One turn sends every row of this set to another row. A few are shown first. Where does it send the rows asked after them?
zomav: [ -2   5   5  21  15  -2   1  17   6 -17  -3  -8  17   0  -9 -22   5   9
  22 -15  -4 -11  -5  -3 -12  12   1  -3  11  -8   0   0  15]
giko: [ 19  -1  -1  22  -4  -1  -7   6   0  -4  -7   4  -2  -8   4  -7  11  -9
  20 -14  -3   7   3  -3  -6  12  -5  15   1  -1  -1  14   2]
lavi: [ -9   2 -14   7  -7  -8  12  33  11   3  -3  -7  18 -27   1 -17  20  -4
  11  -7  -4   0   1  -9   0  -9  -9 -11   4   3   5   0  19]
rebo: [ -2  -6   3  14   8 -12   3  27   3  -2  -4  10  23  -7  -4 -18  16   2
  23 -11  10  -7  13  -7  -7  -2  -6  11  20  -9 -14  11  -2]
foraf: [  0  -5  -1   9   3 -13  16  28   6  -8  -7 -29  20 -27  -3 -10   9  -7
  22 -11  10  10  13 -21 -13  -1  -6   7   4  15  19   6  -7]
buroz: [  8  -6   7  21  -8  -7  22  22  -4 -16  -8 -11   9 -34   2  -7   3 -11
  20 -22   8  -9   3 -10   5  23   1   6   7 -22  -6   7  22]
loka: [ -3 -17  10  17   1  -7  20  23  18  -9  -6 -12  19 -10 -10 -18  -3   1
  30 -15   1  -3  -4   3 -15  15  -8   0 -15  -9   8  -1   6]
lum: [  8 -19   2  28   0 -12   0  20   2  -5  -6 -28  11 -30   1 -20  17  -3
   7  -3  -7   4  -6 -19   3   3 -10 -12  -7   7  -4   1  -7]
fet: [  0 -15   0   9   4  -8   0   0   2  -7  -3 -11  12  -7   8 -12   8  -9
  10 -10  15   5   6 -23  -2  18 -12   0   4 -31 -14  13   4]
retu: [  1 -13  -3  20   3  -7   6  36   6   7 -13  -2  13 -18  -2  -1  23  -3
  13 -27 -11   1   0 -14   8   9  -3  -5   9  12   6  15   6]
fuv: [  5 -10  12  18  -8  -6  10  32  13 -17   6  -1  18  -8  21 -14   2  -8
  23  -2  16   0 -12 -14  -4   2 -10  -1  -4 -21  -8  -1  14]
buz: [  4   9   4  16   9  -2  14  38  -5  -8  -3 -15  26 -11   4  -2   3 -15
  20 -22   7   2   1 -26  -7  21   3   5   7 -13   9  -6  22]
fes: [-10  -9   7  28   3  -3   7  25   5  -8   8 -13   9  -5  14   2   4  -6
  19 -24  15 -23  -5  -4   0  18   1   4  -6 -12  -8  14  -4]
devar: [ 15 -17  12  12 -14 -25  11  20  13  -4  -7 -20   8 -18   9 -26   8 -22
  24 -10  10   0  11  -1   9   6 -10   6  15   2  -5  11  11]
zabu: [ -2 -23   1  22   3 -10  15   3   4  10  -4 -25  13 -21  12 -10  14 -20
  16 -10   6   3   2   8  -6   9  -6   6  -9  -3  15  14   3]
sobim: [  0 -14  -3  30  12 -13  13  35   2  -3   2 -28   8 -13  -8 -18  20 -18
   9 -25   9  -7  -7  -9  -5  20   5 -11  -5  -2   3  -5  -1]
gisef: [ -2   3  -5   5  11 -11  -4  33   3  -7   1  -1   8 -12  17  -4  20  -7
  19 -19  12  -3   2  -9 -22  14   1   8 -14 -17  -9  12   9]
geso: [  1   8   5  -5  -9 -14   7  21  22  -2   1 -23  20 -15  14  -7  12 -16
  16 -12   0  -4  13 -14 -16   6  -2  18  -6  -5   2   5  10]
vubu: [ -7 -20  12  26   1  -5   8   8   4 -12 -12 -22   9 -14   7 -13  11  -2
  13 -15   1 -13  -4 -18  -2  10 -18 -15 -12   3  11  16  -2]
rugu: [  1  -6   7  19   0 -14   3  14 -15  -8 -15 -15   7 -29 -11 -22  27  -1
  14  -7   3   7  -2 -12 -10   1  -6  11  14   4  -4  17   8]
vom: [  4   2  -2  13   8 -10  -1  33  15 -16  -4   7   5  -2  15  -6  10  -2
  25 -14  10   3  19 -13 -14   3  -2   4  -1 -16  -9  11   1]
keka: [ -9 -10   6  10 -16 -18   9  30  -2  -8  -9 -24   2 -23   7 -14  -8 -18
  13  -8  11   2  -9 -25   6   8 -18  -6   7  -6  -3   6  13]
moso: [  4 -11   5  23   2  -9  16  25   7  -8  -4 -28  16 -15   7 -18  10  10
  19 -11  10  19   3 -13   7   1  -2 -17  13 -17  -9   3  20]
vas: [ -7  -9   2  21  -9 -13   6  29   0   4  -7 -40  13 -27   0 -12  10  -6
  13  -8   2   8   7 -24  13   5  -7  -6  -3   5 -11   5  -2]
Momef: [  8  -6   0   7   9 -21   1  18  12 -10  11 -16  16  -4   3 -24  -3 -19
  14 -24  16  -2   4 -21  -6  17 -13  -3 -16 -10  -1  15  -4]
misir: [  7  -6   4  12   6 -14  -3  20   6  -4  -2 -24  11  -2   7 -14   9 -11
  21 -15  12  -7   0  -4  -1   9  -1   8  33  15   3   9  -2]
tif: [  0   2   8  24   7  -6  11  12  -5   2   2 -20  26  -9  16 -18  22 -22
  12  -3  10  10  -1 -13 -10  -7  -5   8   3  -3  16   8  19]
pip: [  0  -2  -9   8  19  -7   6  32   0  -8  11  -1  33 -28  11  -5  16 -14
  22 -15  15   5   0 -12  -8   8   1  12  -6  -3   8  15   7]

fuv -> rugu
tif -> buroz
lum -> gisef
And these:
Momef -> lavi
zomav -> zabu
moso -> giko
keka -> rebo

One turn sends every row of this set to another row. A few are shown first. Where does it send the rows asked after them?
Som: [ -7 -13  12 -12  -3   8   6   9  -3   2 -10 -13]
fabo: [ -5  20  15   4  -8   4   5   3   1  -9 -18   5]
nute: [ 13  -8   4   6   0   2   1  -5 -14   8   8  13]
bagul: [ 6  5 26  7  0 -1 -3 10 -9  2  4 -2]
kupad: [ 8 -7  8  8  3  0  0 -7 -9  5 12 16]
Delo: [-1 14  5  0 -1  7 -7  3 -1 11  8 10]
Gomed: [ -3 -18  -8  -5  -5   5  13  -5  -7   3 -14  10]
Miva: [ -5  13   1  11  -9  -2  10  -9 -15  -4 -10  17]
fiz: [  8   0   5  13  -2  -2   9  -9 -18   0  -4  20]
rekur: [  6  -7   7  13   1  -3   5 -11 -12  -1   7  18]
toz: [ 11  -8   3  10  -3  -2   6  -9 -18   3   3  16]
Toka: [ -9 -14   8  -7  -7   4  15   3 -11  -5 -19 -10]
Pedar: [ -6  14   8  -7  -8  11   6   6   4  -3 -21  -1]
muda: [ -5 -22  -3  -1  -2   2  12 -11  -7  -2  -4  12]
gupud: [10  0  9  7  5  3 -3 -2 -5 10  9 16]
Zok: [-10  14  12  -6  -5  10   3   5   9  -4 -17   0]
Vezo: [-23   1   0   2  -3   2  12 -12  -1  -7 -11  14]
mede: [-16 -13  21 -10  -1   3   9   4   2  -4  -8  -5]
Burog: [ -6  21  16   2  -5   5   1   4   5  -6 -14   4]
Dak: [ 2  0 11 14  6 -2  4 -9 -7  1  5 22]
Zupa: [-18 -14  15  -2  -1   0  15  -1  -4 -12 -14  -5]
Gige: [ -6   2  -7 -13  -6  13   1   2  -2  13  -5   2]
Zera: [  5   6  30   4  -2  -2   0   7 -10   2   2   1]
dut: [-19   2   3  -6   3   8   0  -3  10   3   2   9]
vivem: [  0   6  32  10  -3  -6   5   2 -12  -5  -1   5]
galo: [  0 -22  -6  -5  -3   5   9  -7  -8   4  -3   8]
Gol: [-12 -18  -2   1   1   1  14 -10  -1  -3  -9  15]
tora: [-17 -13  17  -7   4   5   7   4   4  -5  -5  -8]
tuv: [ 12   5  19   7  -8  -1   3   9 -20   1  -6  -4]
vuva: [-17 -14  18  -7  -5   0  16   0  -4  -8 -16  -3]
reni: [ -1  20  14   0  -7   7   0   7   3  -2 -15   1]
Nulad: [  6  13  -4   0 -12   6   1   2 -16   9  -7   9]
vavu: [  4   4  21  14  -6  -7   9   2 -20  -8  -8   2]
barub: [ -2 -18  -6 -10  -1   9   4   0   1  10  -4   7]
dotud: [ 16   0   2   6  -3   3   2  -2 -17  10  -1  15]
mef: [ -7 -22   1  -1   3   3   7  -9   0   0   2  11]
Tovo: [-10 -14  13 -12  -9   4  14   4  -8  -2 -18  -7]
Danop: [ -9  14  10  -4  -9   8   8   2   3  -8 -23   1]
zodo: [-12 -17   1  -5   6   5   5  -5   8   3   0  12]
rut: [-13  13  10  11   1  -2   1  -7   0  -3   4  19]
tavim: [ -1  20  12   2 -11   6   4   5  -1  -5 -19   3]
keto: [ -9   1 -10  -5 -12   7  12  -5 -11   1 -18   7]
Tefev: [ -9 -13  16 -14  -6   6   9   8  -2   2 -10  -9]
dur: [ -2   5  29  14   2  -6   4   2 -10  -7   1   4]
kabo: [ 10   6  25   4  -8  -2   4   8 -18   3  -5  -1]
gad: [ -2 -22  -2  -7   0   6   5  -5  -1   6   3   8]
Zib: [  5   5  26   9  -8  -5   9   2 -20  -5  -8   4]
fuge: [-13  14  13  -3  -5   7   7   2   8  -8 -19   2]

gupud -> barub
Burog -> Zok
And these:
nute -> galo
rut -> dut
kabo -> Tovo
tora -> bagul

